(in the rows, 128 means zero)
Which row each row swaps with, under one turn or mirror
The rows were stretched afterwards, more along some directions than others.
pasu: [122 100 143 124 118 137 129 131  97 126 135 144 127  86 133 129 132 153
  87 130 143  99 144 130 115 111]
Tabo: [149 130 141 123 112 118  90 130 142 121 139 138 118 129 110 153 141 141
 133 117 108 131 146 147 117 137]
Vozum: [145 106 110 115 134 133 113 129 131 125 103 137 123 124 115 157  96 131
 152 153 127 115 153 141 144 135]
kir: [131 123 118 144 110 140 112 142 134 125 128 135  95 107 150 146 152 123
 114 118 130 106 119  99 125 130]
mik: [157 145 133 112 133 125 154 145 101 129 140 154 153 112 128 114 143 129
 143  90 124 116 143  81 108 135]
sar: [144 113 137 108 100 144 109 123 124 102 125 149 131  73 116 159 123 172
 108 128 145  96 123 143 138 132]
zin: [106 110 122 161 142 123 126 140 151  95  96 136  79 133 124 125 136 119
 150 154 165 152 142 147 109 118]
gol: [125 131 115 144 109 139 121 143 134 120 122 149  92 108 138 129 155 117
 121 124 131 105 113 100 113 125]
Vula: [144 146 156 116 134 108 114 130 136 114 155 142 126 137 116 132 156 140
 126 102 127 158 141 145  97 136]
Vamu: [121 130 122 146 132 122 129 150 149  93  91 140  74 139 116 116 148 125
 167 138 160 156 157 131 101 133]
rirut: [163 143 130 116 143 125 145 121 118 123 145 150 159 130 120 141 129 117
 157  82 125 106 115  90 121 142]
kob: [142 141 156 119 136 110 115 122 138 105 149 146 120 135 108 140 156 143
 130  99 125 155 148 148  96 134]
mavu: [134 112 112 106 133 140 140 123 122 109  94 161 135 118 117 133 101 136
 164 157 145 111 142 135 136 143]
fuso: [145 108 115 115 127 138 107 136 129 126 106 123 110 124 115 153  99 138
 142 159 125 122 154 136 141 133]
Dud: [129 109 107 114 127 138 147 127 121 118  97 161 144 117 132 114 120 133
 161 142 154 112 131 126 140 135]
Vud: [120 141 123 140 123 141 140 168 127  90 101 133 106 119 117 107 145 142
 189 118 150 139 148  99 118 158]
Pafo: [144 115 124 130 136 132 119  78 157 110 125 158 123 140 117 173 121  99
 136 146 147 111  93 152 132 114]
ren: [133 100 143 123 123 135 128 135 100 130 134 140 128  83 136 130 135 148
  84 129 144 104 143 127 113 109]
Runa: [145 134 166 131 153 114 136 115 135  91 149 153 147 128 105 138 154 135
 130 104 142 152 138 149  93 126]
rava: [114 135 128 148 121 123 131 167 138  96  97 139  81 132 118 111 149 128
 166 144 163 154 166 124 103 137]
somu: [112 129 117 127 139 130 160 131 115 111 107 173 135 127 136  87 153 113
 160 130 154 121 114 108 110 132]
mezi: [130  99 123 143 150 131 117  86 164  99 113 160 100 136 118 174 118 107
 129 159 150 123 112 160 117 104]
Suzag: [105 143 115 140 114 129 141 145 123 116 121 157 101 125 144  97 170 106
 149 125 140 120 108  94 112 132]
niv: [159 144 126 117 145 119 150 134 102 130 141 153 153 133 121 123 136 116
 151  84 128 114 131  84 116 137]
bet: [156 142 123 116 142 120 150 134  98 135 145 150 152 125 130 130 137 118
 141  85 113 118 132  91 117 134]
Dete: [134 103 121 138 129 135 121  88 161 110 113 153 106 135 122 174 117 106
 133 160 158 119 116 160 128 102]
vub: [119 137 124 143 120 136 127 164 138  85 105 128  94 125 118 111 151 140
 187 127 150 145 155 103 118 160]
kar: [156 120 155 128 146 132 143 101 127  85 140 144 147 100 110 165 125 148
 126  95 167 119 130 133 115 121]
Votid: [137 116 121 146 108 144 111 138 138 120 124 129  98  99 141 164 132 125
 121 122 134  93 124 103 131 130]
viban: [139 119 139 120 139 121 154 153  86 131 143 144 146 102 133 107 140 142
 107  95 140 114 152  96 104 120]
vepi: [155 122 117 115 149 128 134  83 151 113 126 169 136 139 121 170 118 102
 157 126 138 117  94 138 125 126]
gemaf: [133 100 140 118  95 149 114 121 108 118 125 150 129  71 125 145 128 166
  96 136 148  92 129 146 134 124]
tasu: [167 143 123 117 147 126 145 115 133 120 142 154 154 137 120 141 136 112
 158  85 121 119 112  99 123 142]
zem: [146 111 126 133 141 130 115  75 168 112 124 154 115 136 119 180 121 104
 130 150 153 116 102 164 128 108]
lurur: [120 127 114 118 136 128 160 121 118 113 106 170 135 121 137  94 147 121
 163 134 163 121 113 113 117 127]
vute: [117 105 134 162 147 125 123 135 154  91  98 138  79 135 121 132 138 110
 133 159 165 150 143 154 100 118]
Simu: [132 138 134 121  93 152 129 149 121  91 119 146 127  88 118 134 137 164
 155  97 136 105 123 111 132 153]
Raf: [110 132 116 132 124 127 140 130 124 121 115 164 101 128 145  98 165 105
 139 145 147 124 108 109 107 128]
pafon: [128 110 118 122 118 139 128 127 126 109  92 158 139 115 118 132 108 136
 170 153 147 101 147 134 146 143]
bepa: [153 101 145 137 132 146 141 117 124  98 132 143 142  81 123 176 110 152
 117  97 167  99 137 129 129 119]
tekov: [127 126 105 148 112 131 120 151 125 126 119 133  91 114 149 135 149 111
 121 114 129 108 117  95 129 129]
boko: [150 138 158 118 140 112 120 110 140 101 151 155 131 129 105 143 151 149
 127 111 129 155 135 148  86 124]
Taza: [142 111 125 149 109 143 110 138 137 115 124 134  93  99 132 165 131 124
 112 114 136  96 131 113 128 130]
sugo: [140 138 135 127  94 143 112 127 133  91 123 144 128  90 118 150 141 166
 148 100 139 104 121 128 138 152]
bap: [151 127 146 124 123 112  94 120 145 110 146 144 112 133 109 148 139 142
 140 113 113 137 144 148 108 138]
Mis: [152 109 114 104 117 125 108 129 135 131 107 140 117 125 121 160  95 123
 152 148 124 112 148 148 143 132]
vorab: [116 129 119 124 132 124 159 129 113 115 110 166 133 123 134  90 150 115
 153 136 161 117 117 109 112 126]
Zige: [148 112 153 139 128 145 145 118 128  92 136 134 145  88 122 167 117 157
 124  87 161 101 142 119 123 122]
nudi: [115 122 117 119 139 132 160 125 106 115 104 172 137 118 134  92 138 125
 151 141 160 121 113 116 113 124]
reda: [110 102 126 154 137 136 128 125 155  93  96 146  79 134 122 126 135 119
 148 156 166 143 135 136  98 112]
duto: [141 116 126 142 101 148 114 135 132 114 130 127 100  96 133 173 126 129
 125 113 142  87 130 106 131 133]
Teza: [146 115 152 140 136 143 145 114 126  92 135 144 145  92 114 166 121 149
 125  91 172 104 137 129 122 125]
velib: [110 121 125 149 136 124 128 156 143  89  96 132  80 131 122 121 141 128
 155 150 167 156 158 124 103 136]
bazal: [138 143 136 123  96 134 115 132 134  88 124 158 132  99 119 143 144 160
 166  94 138 113 126 127 135 157]
gafon: [146 126 165 120 138 122 131 104 137  95 154 154 146 112 113 144 150 151
 129  91 149 143 132 138  94 120]
pizad: [149 128 144 122 112 110  87 123 145 121 143 135 113 131 117 160 133 135
 132 119 109 127 147 156 120 135]
dumo: [141 110 125 128 147 130 119  73 161 110 119 164 113 136 114 172 118 100
 138 153 152 116  90 155 123 108]
liv: [147 105 138 142 112 147 125 131 124 100 129 126 117  84 119 179 113 149
 108 105 153  89 137 118 129 120]
sigo: [141 140 165 129 132 114 129 110 132  98 153 139 141 124 110 141 150 147
 135 105 137 150 145 152 102 126]
Zasu: [166 135 121 114 141 126 139 110 134 122 143 157 149 132 121 157 124 112
 161  86 129 105 106 105 124 136]
Pufe: [119 103 131 142 134 132 124  97 159 101 114 150  97 130 122 158 123 115
 132 166 164 132 121 154 113  96]
danod: [145 110 142 114 106 154 109 119 125 110 127 138 140  74 123 151 125 175
 109 127 142  99 116 139 141 134]
bab: [146 123 137 117 139 118 151 147  91 140 148 137 141 110 138 115 132 131
 116  93 130 117 150 100 107 121]
zana: [125 136 121 141 119 138 129 166 133  97  97 129 102 120 125 112 147 142
 181 117 150 141 152 106 120 162]
Sisev: [120 129 115 138 125 135 122 154 127 125 126 144  99 117 147 115 155 111
 117 115 128 114 110  88 114 134]
Zodov: [142 120 162 126 143 128 150 103 126  91 146 152 149 104 117 149 128 149
 129  93 171 130 127 136 103 114]
vekir: [123 103 142 124 127 137 140 135  98 130 138 146 132  84 141 121 137 150
  87 128 145 106 138 123 108 114]
Nok: [156 142 129 109 149 120 154 143 102 133 146 145 160 118 133 119 136 122
 141  79 129 118 139  84 113 143]
pokod: [150 112 153 128 136 137 143 105 123  97 143 150 149  92 118 167 122 150
 117  89 173 114 124 138 119 119]
beva: [124 103 139 119 113 135 129 135 100 126 130 142 134  82 139 130 133 155
  90 136 148 104 143 130 121 110]

pizad swaps with Vud
kir swaps with niv
Dud swaps with gemaf
Teza swaps with zem
fuso swaps with bazal

Which row each row swaps with, under one turn or mirror
The rows were stretched afterwards, more along some directions than others.
Bek: [153 149 102  96 112 149 134 122 175 133 137 162 151 116 125 131]
tivi: [121 136 165 132 130 138 134 105 134 135 168 133 122 107 126  77]
sapan: [103 137 148 142 111 110 121 120  88 124 165 149 110 143 137 106]
susok: [133 122 142 121 121 158 148 125  89 124 162 120 107 153 108 124]
bape: [133 168 119 176  89  88 122  94  94 112 150  98 145 123 130 130]
tiz: [137 103 147 143  94  64  76 133 112 101 134 129 117 124 108 102]
Lamek: [153 116 124 102 139 130 136 115 173 133 140 160 129  93 134 109]
tomem: [157 141 136 137 134 152 153 154  91  94 129  83 124 107  96 108]
Let: [104 135 147 175  91  84  84 124 106 133 141 103 122 100 115 121]
Gotod: [111 135 140 133 144 118 150 141 106 124 190 132  85 124 133  87]
sel: [143 120 121 136  92 126  83 118 146 130 115 119 129  90 110 116]
govev: [154 142 120 104 123  96  99 116 149 151 182 138 103 168  93 124]
safub: [102 147 142 148 109  65  92 132 114 128 174 115 112 109 112 116]
lupul: [144 114 160 157  97 128 103 127  72 108 133 109 122 109 103  90]
Pek: [142  78 158 103 153 157 154 130 102 129 170 127  99 145 111  82]
Tupus: [119  91 146 118 159  79 113 128 141 126 172 120  96 146 122  87]
gomit: [141 157  75  88 136 143 132 120 193 125 146 156 139 108 122 115]
pok: [171 154  99 119 129 144 139 105 140 130 104 114 179 146 128 152]
tizim: [130 150 126 157 117 116 125 119  81 126 146 106 134 175 123 127]
tover: [ 96 131 152 138 152 120 164 126  76 145 144 110 155 144 162 121]
Zano: [137 165 122 118 154 127 129 163 107 116 160  94 113 139  82 116]
sal: [151 122 137 105 178 169 168 136 118 114 168 120 109 137 121  79]
kat: [133 154 149 158 156 122 130 106 107 125 123  89 150 128 129 106]
Ref: [116 147 112 113 108 148 136 143 162 137 157 153 128  75 110 121]
pifo: [159 163  80 103 159  99 113  85 181 133 134 112 127 150 130 147]
Kabop: [130 159 129 115 146 157 182 143 116 155 183 108 128 110 112 131]
Rolo: [155 101 111  95 141 116 135 178 151 100 149 149  95  85 103 107]
Nenip: [126 109 142 127 132  90 107 103 144 125 157 160 131 114 147  89]
bitin: [119  92 114 115 122 124 121 110 133 127 124 103 129  89 131 145]
zefe: [113  90 135 122 155 128 139 188  92 114 121 120  92 105 101 140]
Povol: [151 188  82 136 118 109 131 114 170 130 139 133 147 120 142 148]
Taf: [135 137 114 124 153 121 117 176 127 117 135 107 102 132  83 128]
Kozov: [127 116 132 132  88  71  78 145 141 122 142 138 113 107 106 121]
tizif: [167 129 105 125 138 124 127 122 140 116 119 129 157 158 132 122]
biz: [126 128 136 120 107 128  97 141 115 126 167 146  87 155  84 109]
valoz: [180 183  99 127 115 109 128 142 131 105 152 135 134 172 117 111]
sura: [121  85 145  87 165 118 120 135 152 124 175 147  90 147  92  80]
Rud: [138 142 136 141 134 153 138 160  77 110 127  74 113 122  77 132]
Mem: [151 138 127 114 155 157 147 166  87 112  89 122 142 143 131 150]
Moli: [129 147  97 123 128  91  87 104 173 131 134 157 147 117 127 104]
nad: [151 149 136 170 120 126 147 103  94 116 140 100 135 135 150 126]
tokov: [153 134 139 134 120 129 158 120  93 126 159 106 116 159 135 137]

bape swaps with valoz
nad swaps with tizif
Kabop swaps with govev

